One turn or mirror swaps these rows in pairs. Which row does each one swap with?
nuf: [ 13  37 -37 -17 -33  -6  -7 -12  -7   6 -14 -25 -21 -15 -27   1  -5]
kuz: [ 27 -40   3 -18  -3   3 -10 -31   9  -6  -1   9  34  15  -2  16 -11]
zikiv: [ -6 -25 -28 -10 -12  16  28  19   3  -8  10  -9  13 -35  12   8   9]
Vomin: [-18 -11  44  -7 -14  14 -22 -13 -12  -8 -14  16  19 -11 -10 -21  27]
dovu: [-26  20 -30 -24  -1 -19  26   8  -7 -23  -1  25 -14  -6 -11  19   8]
vupo: [-12  25  21  -3 -16 -29 -37  -4  20   4 -13  10  21  27 -28  22  -6]
deg: [ -9 -27  -8  -3 -29  34   7  -7  28  41  -4  19  19 -13 -22   3  30]
rekib: [ 14  37   6 -17 -34   1 -23  -5  31   4 -28 -35  13  -9 -26   0  35]
Nas: [ 23  31 -46   0 -20  -8  -1 -15  11  13 -11 -15 -25 -11 -22  14   4]
nus: [ 11 -39 -11 -45 -21  12 -15 -24  11 -12   4  10  37  19   8 -12   2]
sez: [ 21  39  11  16 -33 -13 -21  12  13 -11   9  18 -11   2  21 -11  14]
gul: [ 27 -38 -15 -41 -10 -25   1 -15  -4   6   2  -7  35  -9  10  15   5]
Mozu: [-16  29  -6   5  -2 -26 -26   9  37  -7   4  15   8  16 -36  33   1]
Derof: [ 22 -24  12 -20  -9  15 -18 -21  19   6  23  13  23  14  33  -1  -1]
zed: [-30  30 -22 -36  -4 -19  25   1   6 -21   9  23  -5 -10  -8  29  15]
Kifer: [  1  29  11   3 -31   7  -8  -4  10 -27  15  25 -15  -8  22 -31  21]
tefet: [ -3 -25 -39 -28 -10  12  19   0  -1  -5   4  -4   7 -41  21  -7   9]
gido: [  9 -28 -11 -40 -21  -3 -22 -32   3   1   5  21  52  21 -16   4   7]
fufi: [  4  50  13 -21 -30  -5 -22  -3  27  -2 -28 -22  19 -20 -17  10  38]
pizap: [ 16 -32 -20 -35 -13 -13   0 -44  14  -5  -7   0  28  11   7 -24  21]
tus: [-23 -17  39  -3  -7  -8 -19  -3 -17  -2  -7  11  23 -12   5 -13  32]
kamuv: [ 27  17 -17 -28   6 -19 -29  19  12  15 -31  17  -7 -12  21  17  10]
mava: [ -7  -9  10 -21 -35  26   8  13  33  40  19  30  14  -2  -6   9  27]
zepor: [ 20 -37  -9 -36 -20   2  -1 -39  -7   7  -2   2  33  17   5  -3  -2]
monom: [ -1 -18  -4 -26 -38  39  -3 -10  27  32   4   3  -7 -12 -44  -2  11]
Mov: [-24  16 -22 -10  -8 -24  35 -13   4 -27  -1  33   2 -14 -13  13  30]
Koruk: [  8 -22 -22  -1 -33  36 -13  -1  43  35   8   8  13 -17 -16   1  23]
fet: [-20 -26 -25 -35 -21   8  16  18   1 -14   9 -17  -2 -38   7   1  25]
losa: [ 10  20  11  -2  -8 -40 -16  -9  38 -14   6   9  26  25 -21  27  -8]
Keras: [ 12  27  15  19 -29 -19 -10  -9  11 -20 -13  10 -12 -12  13 -33  20]
Nev: [ -1  37  12 -42 -33 -16  -7  -5  38  -8 -30 -19  24 -17 -28   9  31]
dukat: [ -2  18  23   4   2 -29 -25  14  36 -17  -1  12  10  12 -22  29 -11]
Negi: [ 25  38 -40   0 -39 -12 -24  -7   0  -6  -9 -20  -5   3 -16  -3  -7]
Vapo: [-23  31 -35 -26  -7 -37  18 -16  14 -20  -2   8  -3  -4 -30  17  29]
gop: [ -7 -27 -15 -32 -35   2  24 -20  22  27  -5  13   9 -12 -46  -6  28]
Safu: [ 13  17 -52 -12 -35  -8 -11   5  21   7 -13 -28 -16  -9 -12  12 -13]
mev: [ -8 -31 -28 -30 -13  17  21  14   2 -19  -2  -3   3 -37   5  14  13]
Gesal: [ -2  34  22  22 -29  -4  -5  -6  12 -31  -5  -1  -8  -5   8 -27  16]
voru: [-11 -32   9 -16 -30  29   3   0  45  35  10  12   3  -7 -24   3  18]
marol: [ 20  15 -26 -38   5 -31 -28  27  12  -6 -32  16  -1 -12   4  21  13]
vuma: [-11 -14  24 -26 -24  13 -22  -2  35  42  13  -5   1 -21 -24  -9  33]
bipo: [-28 -11  32 -15  -8   3 -19 -12 -15  -6   1  14  18  -3 -17 -37  23]
fes: [-30 -10  44 -13 -15   1 -12  -5   4  -2   4  24  35 -12 -14 -22  27]
Setos: [ 17  34 -41 -14 -32  -8 -11  -9  14  26  -1 -10 -28  -5 -24  -6   0]
gib: [ 21   8 -21 -35  10 -26 -27  28  12   0 -25  13   8   8  -3  34   8]
Mok: [  8  28  23 -12 -18 -28 -28   2  29 -20   9  17  11  26 -30  20  -5]

gop swaps with Derof
marol swaps with fufi
tus swaps with fet
Gesal swaps with dovu
Safu swaps with vupo
Mozu swaps with Negi

One turn or mirror swaps these rows in pairs. Which row does each one swap with?
Gid: [-16   8   4  15   8  24 -27  -7   6   9  -6   3   4   9 -37   3  35 -15
  12  50   8 -35]
nipe: [-12  52 -42 -11   4  34 -19  13  15  -3 -10 -23 -10  43   8  15  35 -19
   8  -4  26  31]
Susa: [-47   0 -51  28 -16  16 -31   6  -5 -16 -11   5 -34   8   0  23  -4  22
 -25  14  18  10]
Pibe: [-13   2 -11 -13   6 -19 -20  -7 -10 -30  17  12 -10 -15   1  10   8   4
  20 -13  12   1]
duk: [ -7  17   2 -16   7  25 -21  -3  -7  13 -19  22   2  16 -51  17  13  -2
   3  37   6 -40]
lut: [-23  34 -22  24 -26 -21 -25   8  17 -24 -13  10 -53  46  -5   3  31  13
  14 -28  11 -19]
Zefi: [ -8  10 -23  35 -16 -22   7  49  13  -2 -22 -16 -17   3 -18  13  15 -15
  -6  -7  48   9]
Zoza: [  3  61   3   0   1  40 -11  -3 -26  22  23 -15 -16  31 -31  16  16  26
 -12  19  17   6]
riti: [  3  53  18 -32 -20   8  -9 -35  26  17 -22  -6 -23  31 -26  15  12  21
 -26  28  11  16]
malo: [-53  -5 -35  -1 -27  21 -11 -10  44  -1  19  -8 -24  22  -9  26 -10   8
   4  -1  11  28]
Tavok: [ -8  -4  -2  22 -25 -32   4  37  19  -3 -36 -19 -13   9 -14   5   2 -10
  -2 -12  47   5]
Meba: [ 20  19  -8  31 -29  -6 -20  27   5   4   8  -2   5  22 -42 -15  25   3
 -13   9  60  -2]
sotig: [-12  13 -22  33 -39 -10  12  45  12  -6 -34 -16   0  10 -10  11   6  -1
  -2  -7  44   5]
fuzi: [-36  38 -14  31 -43   7 -31  35  25  -9  -7  -7 -28  40  -5 -13  -1  -4
  -6  30 -11  37]
Vife: [-39 -20 -26  -2 -17  25 -23 -19  43   1   9 -26 -19  23 -23  18 -11  13
   5 -11  15  32]
repid: [-21  21   7   4  -7  28 -27 -14 -23   8   0  14 -18  24 -48  16  20 -18
   1  45  12 -34]
koz: [ -4  51  13 -33   0  21 -15 -30  36   6 -31 -11 -24  14 -28   1   8  19
 -12  37   6  11]
Kot: [-56   4 -29  14 -24  27 -21   4  60   2   8 -15 -14  17 -26  23 -11   3
  -1  -8  18  21]
dugi: [-23  43  31   0 -39 -11  -5  23 -28  13  -5  -1 -43  52 -21  -6  22 -12
   1   1  -2   3]
kaza: [ -6   8 -14  29 -18 -19  10  46  17   9 -25 -10 -15   7  -8  -6  -7  15
  -9 -14  50   1]
bolof: [  8  30  14 -22   9  10  -8 -22  35  -1 -34 -15 -26  25 -35  22   3   0
 -12  39 -11  -3]
nul: [  2   6  -4  33  -6  -1   5  53  28   7 -40  -3 -17   2 -20  -1  12  -8
 -11 -15  35   5]
Zum: [ -9  42  -9  12   8  41 -25  39  13 -11 -24 -18 -17  41 -40  21  34  10
   0  17 -21  28]
bopef: [-45 -17 -21   1 -17  29 -19 -17  54   7  16  -6 -17  23 -26  20  -7  12
  -2 -16  19  13]
fef: [ 25  35   2  24 -28   3 -30  22  12   8  11  -5  -2  35 -31 -34  21 -10
  -6  18  48   2]
dakof: [-32   0 -18 -26  -4   4 -24   3   1  -9  13  10  -6 -21   7  10   1  17
  26 -16  12  -5]
zuru: [-13  28  16 -10 -34  -5  -2  20 -14  27 -10   8 -52  46 -28 -23  12  -5
  11 -17 -15   9]
lin: [-32  50  12  -7 -35  -9  -8  16 -15  23 -13  -3 -38  65 -29  -1  12  -6
   5 -14 -14  14]
nak: [-44  34 -28  13   7  -9 -14 -10   7  15  -3   2 -32  60 -20 -15  25  36
  11   5 -20  17]
leg: [-22   9 -19  15 -39  18 -39 -12   5  46 -23  -8 -15  54  18  16  33   2
 -15  19  20  -4]
nanem: [ -6   7  10  15   8  28 -14   4  -8  18  -3  19   1  18 -29   7  24 -22
  12  35  12 -43]
dalud: [-21   2  -3  13 -44  29 -25 -13 -22  29 -31  -2 -29  54  15  -2  16   8
 -23  19   9  -8]
zuvi: [-22  13 -21  -5  -3   1 -19  -6  -7 -21  16  -2 -19 -28  13  21  12   6
  19  -8  38   3]
goda: [ 15  -1 -14   3 -45   4 -34  12  -2  18   5 -13 -11  30  -2  12  17  46
  -6  17   1  44]
Poz: [  0  12  11  13   3  29 -17  -4   2  16   7  12   6  19 -36  21  16 -35
  13  42  13 -25]
gileg: [-22  45  16  -6 -24   2   3  29 -17   7 -12   9 -44  66 -37 -19  -1  -4
   1  -4  -2  -3]
Lov: [-10  11  12   9  -6  30 -38  -6 -15  11  -7   6  -3  15 -32  12  31 -18
   3  46   9 -41]
nilom: [ -2  43 -46   4   8  46   5  21   4  -7 -11 -34 -14  26  -1   7  18  -8
  12 -12  30  21]
Teg: [ -4  39  25 -18  -1  29 -17 -31  29   4 -38 -23 -22  30 -30  13   9  25
 -13  35   4  13]
voro: [-32  -5 -37  -3 -16  15 -18 -24  50  -5  17 -27 -24  25 -19  13 -12  18
   1 -14   0  16]
Tavuf: [  1  51  16 -17  -8  27  -2 -24  31  14 -22 -11 -15  26 -23  25  10  18
 -22  48  14   9]
fumo: [ 28  36  -9  23 -21  -9  14   4  21  19   1 -10 -24  53 -19  40  25  22
 -19 -11  24  18]
pinef: [-14   6 -21 -16   7  -8 -11  -6 -12 -16   6  18 -22 -10  20   0  15  -4
  31  -8  10  -3]
Muvu: [ -6  16 -15  33 -16 -15  -3  45  23  12 -36 -15   4  10 -16  11   6  -2
 -22  -7  47  22]
sepet: [-17  47  14  -8 -54  -1   9  20 -27   6 -13  -2 -26  60 -28  -5  13  -7
   9  -4  -2   4]
miki: [-21  10 -14 -13  -5 -13 -17 -16  -2 -16   3  13 -26 -12  29  23  11  -5
  31  -3   3   2]
pafe: [-34  49  -8  15 -33 -18 -26  14  -3 -27  -9   8 -51  40 -17  -9  32  16
  15 -17   3 -14]
gir: [-29 -23  -1  -6 -18  13 -22  -5  47   4  26 -22 -14  12  -4  17 -18   2
   7 -11   0  19]
notus: [-12  14  17  16   6  12 -25  -5 -10   7  -1  10   0  12 -48  10  15 -11
  13  37   1 -44]
rupe: [ -5  15 -20  39 -25 -12  10  41   1  -2 -38 -17  -1  16   2  -7  10   3
  -8   3  50   2]
fim: [-22  38  33  -7 -31 -11   2  25 -12   6 -13 -13 -36  58 -39 -10   9 -20
  18  -7   0  -1]
kori: [-14   6 -30 -18   2   0 -23  -7 -10 -22  17  -1 -19 -13   9  19  25  -4
  26 -17  18  -1]
vivez: [-45 -11 -14   3 -21  16 -16 -21  47   6  19 -11 -27  28 -27  22 -16  10
   8   0  -4  30]
Gedak: [  2  35  23 -13  -6  30 -21 -28  40  -1 -20 -20  -8  33 -26   6   5  21
 -33  37   2   2]
nena: [-23  42   4   5 -34   3   9  20 -32   5  -4  -3 -30  74 -21 -10  17 -10
  14 -12   1  -1]
Verav: [-19   1 -13 -23   5  -7 -16 -22  -7 -22  20  11 -16  -4  10  10  33   3
  22 -13  11   5]
vevi: [ -7  32 -22  21  -5  34 -22  37  18 -17 -23 -12 -21  49 -36  39  31  27
   3  16 -16  18]
gem: [ -8  15  -3  30  19   8 -12  12  24   7  -4   4  21  36 -14 -11  26  31
 -30  12  38  31]
nakif: [  4  39  24 -10   3  16  -6 -25  45   1 -27 -13 -14  17 -26  21   3  21
 -18  38  10  21]
Zimem: [  6 -17 -16  13 -36  -6 -31   3   0  29  -4 -10 -21  26   0  18  22  44
 -11  -2   0  39]

goda swaps with vevi
Muvu swaps with lin
Zimem swaps with Zum
voro swaps with Gedak
dalud swaps with nilom
Meba swaps with pafe
nakif swaps with vivez
nena swaps with rupe
Teg swaps with Vife

